Each path below is one point turned by a fixed rotation once a step. After each direction that follows a path, write how fast that rotation turns it, in degrees a step (0 if it stays still).
Each turn is a multiple of 5 degrees from 10 to 175, or 0.
Each row of a path follows its step; steps can be skipped.

step 1: [ -1  -1   4   4   9  13  -7   8  27  12 -14   0   4   5  -9  10  10  18
  11   8  -1   1  18   6  10  10   3   4 -12 -30 -16 -11  12  -4   6 -17
   0   2 -10  17  28]
step 4: [  2   4  -7  -8   4  -6 -11  -4   0   3  -7   6   1  13  10  13  10   7
   8  -4  21  -2  10   4  19   9  -1   2 -17 -18   3  12   1  -2  21 -18
  -5   2  -9  31  35]
step 5: [ 15   3   2  13 -19  -7  -9 -12 -30  12 -11   7  14   2  12  -6  13  23
   4   0  -3   9  21  -8   1   6   0   8   8 -18 -14  17   6 -17   2  -4
  -8  -7   7 -13  19]
step 6: [ 10  -9   8  -9  -4  16  15  -2  10  -6 -17  14  -2  -4  -6  14   2  13
   9  -2  13  15  20  11  22  11 -24   6   4 -31  -8  -6   7  -4  12 -15
  12 -10  -2   4  13]
step 8: [ 13  18  -2  -6   0   0  -3 -16 -17 -21  -5   9  14 -16  -4  -9  12  14
   8   6   0  20  18   6   4   6  -3  18  -7  -8 -17  -3  15 -16  16 -16
  -3 -18   4 -17  11]
step 12: [ 14  -5  -4  -5 -13   9  -9   8  20  -5  -4 -10  13 -11  -6  19   3  25
  13  -7  14   5  -4   0  10 -13  -3   9  -5 -28   6  21  -5 -17  10  -3
   8 -10  -9  17  21]
step 13: [ 25  13 -16   7   3  -8 -12  -4  -2  -7  -1   1  28   5   5   0  -2  18
  12  27  -4   8  22  -8   2   1   5  13  -2  -4 -26  -8  15  -7   7  -4
  -6  -8 -10   4  22]
step 14: [ -2  14 -13   0  -7  25   3  -5  -4  15 -10  13  10 -14 -16  15  -4  15
  24 -13  11  22   7  -3   6   1  -2   6 -14  -4  -7   3   9 -13  13 -22
  19  -5   2 -10  16]
step 15: [ 10   6   6   8  -1  -4   1  10  20   8 -13 -11  33   3  -1   7  18  10
   8  11  17   8  16   1  -7  13   4  22   0 -14  15  14   5 -13  14   4
   5   2  -7  16  21]
step 16: [ 26  22 -13  -1  -6  -2  -4  -6 -17   5 -21   0  -6  -2  -3   4  16   2
   8  13  17  18  14  -1   8   8   3   0 -10   6 -33   8   4   0   1  -8
   4  -6 -10   6  26]
Directions:
[ 0 -2 -5 -3  0 -5  8  2  0 -4  4  2  2  6  4  3  0 -1 -2  7  0 -1  7  6
  2  4 -2  1 -5  2  4 -5  3  7  3  0  3 -3  3  1  1]
155
[  0  -4   2  -4  -3   3   3   0  -2   0   1   8   1   0  -4   4   0   0
  -5  -6   5   0  -2   0  -7  -2   0   3   2   0   1  -2   2  -3   5   4
   4  -3   7 -11   2]
125
[  1  -1  -3   0   3  -6  -6   1   9  -1   0   4  -2   2   0   2   2  -2
  -5   0   2  -7   0  -2  -4   2   3  -3   1   0 -11   1   0   1   7   3
   0   1  -2   4   2]
125
[ 1  0 -2 -3 -5  2  5 -5 -1 -1 -7  6 -2 -7 -4 -5 -5  0  1  7 -3  2  3 -2
  1  5  3 -5  0  3 -4  1  1 -1  3  6 -5 -2  1  0 -2]
135
[-6  3 -3  3  0  3 -3  4 -3  0  0  1  1 -3  0  2 -8 -2  0  5  9 -4 -1 -4
  3  6 -1  6  4 -3  1  0 -3  6  5 -3 -3  1 -2 -5 -4]
100

step 0: [-19 -18  15  -4  -9  -9  11   4   3  36   4  19   0   9   8  -4   2  14
  -6  10  -2   1   3   8   1  24 -11   9  17  -2 -15   7   1   7  -2  -3
   2   9  -4  -1   7]
step 4: [ -3  18  22  14 -11  12   0   4   5   5   6 -10 -12  10  -9  -6 -15 -15
  10  10 -13  -1  17  -2  -8   3 -26  10  23   6  -1 -14  -4   6   0 -13
   3  -1   8   6 -11]
step 6: [-10   0  17   8 -26 -10  -6 -12  10  12   5  11  -8  15   7 -11  -1 -18
  12 -12 -10   3  15  -4 -14  18 -20 -10   0   7   7  -5  13 -10   4  -5
  10   0  10   9   9]
step 7: [ -1   0  28   2  -4 -12  -4   5 -13  12   5  -4 -13 -10  -6 -21 -26  -1
  18  20   1  12   2  20   6  -9 -13  -8   4  -1  -6  -9  -7   1   1  -5
  -6   8  15   5  -6]
step 8: [ -4   3   8   8 -11  -3 -13   2  21  15   0  10  12  -5  14 -18   4  -8
  23  -8   1  -8 -10  12   4  12 -11  -7 -18  -6  -2  -5  12   9   6 -15
  -6 -13   6  27  -3]
step 10: [ -4  -4  24  16 -14  -4  15  15   1   2  -1   0  14 -10  -7  -8   2  -6
  15   8   3   1  -6   9  14  -4 -14  -7  -9  11 -19   4 -12  21  11 -24
   2  -7  11   9  -4]
step 11: [ -5  -7  13   5 -20 -15 -17  -5   9  27 -15   3  13   4  -1  -7  -6 -15
 -12   4  -7  -3   2   6 -14  24 -12  -1 -17  -4  -3  -9  14  12   6  -3
   8 -12   2 -10  -5]
step 14: [  4   8  15  11   7 -12 -10  -5  18  22  -9   0  17 -11   9 -11  -7   7
  -4  20 -11  14  -9  -4  -5  14  -6   8  18 -21  -1   2  16   8   5 -16
   3  -5   0  -8   7]
step 15: [ -5  13   9  26 -14  10   8  17   9  -1   6  -1  -3  -7   1  -8  11  -1
   1  -1  -2  -5  -2  13  -1  -2 -16 -12   9   0  -3  -4 -16  10   9 -26
   9 -16   6 -23  18]
step 16: [  1 -13  11  16 -11 -11  -7  22  11  21  -7  18   1  -1 -10   6  -6  -1
 -12  18  -9   0   8  -5  12  15 -19   1  14  -1  -7   2  14  10   3  -4
   4 -10 -10  -9 -17]
Directions:
[-1  5 -6  1 -1 -2  6  2  8  0 -1 -1 -5  0 -1  2 -2  7 -2  2  6 -2  6  1
  2  5 -5  1  3 -3 -2 -2 -1 -3 -2  1  0  3 -9 -1  3]
20
[-9 -3 -4 -3  2 -2 -4  0  2 -1 -5  7  3 -2  0 -5  3 -4 -1  1 -4 -1  1  2
  4  4  2  2  2  5  0 -1  7  1  6  3  0  0 -8  3  2]
135
[ 2 -3  3  7  7 -4  2 -1  4  1  2  0 -1 -1  0  7  2 -6  7  2  3  5  1 -4
  1  1  3  5  1  4 -2  5  4 -3 -4 -4  2 -4 -3  6 -1]
175
[-5 -4 -2  3  2  1 -3 -1  2  2 -6 -3  3 -1  3  5 -3 -1  0 -8 -1  5 -6 -3
 -7  8 -2 -4  5 -1  0  0 -2 -2 -2  1 -3  7  3  0  6]
130
[-1  6  5  2 -4  1 -1  1 -1 -4 -1  3 -7  1  0 -1 -6 -2  1 -5  4  2 -1  0
 -3 -5  0 -7 -2  2 -1  1  7  0 -1  4 -5  2 -2 10 -1]
25
[ 1  6 -5 -1  6  1 -9 -2  1  1  3 -2 -2 -6  5 -6  0  5  7  0  0  3 -3  1
  5  0  2 -1  2 -7  3 -2 -1 -6  1  1 -3 -4  2  4  0]
65
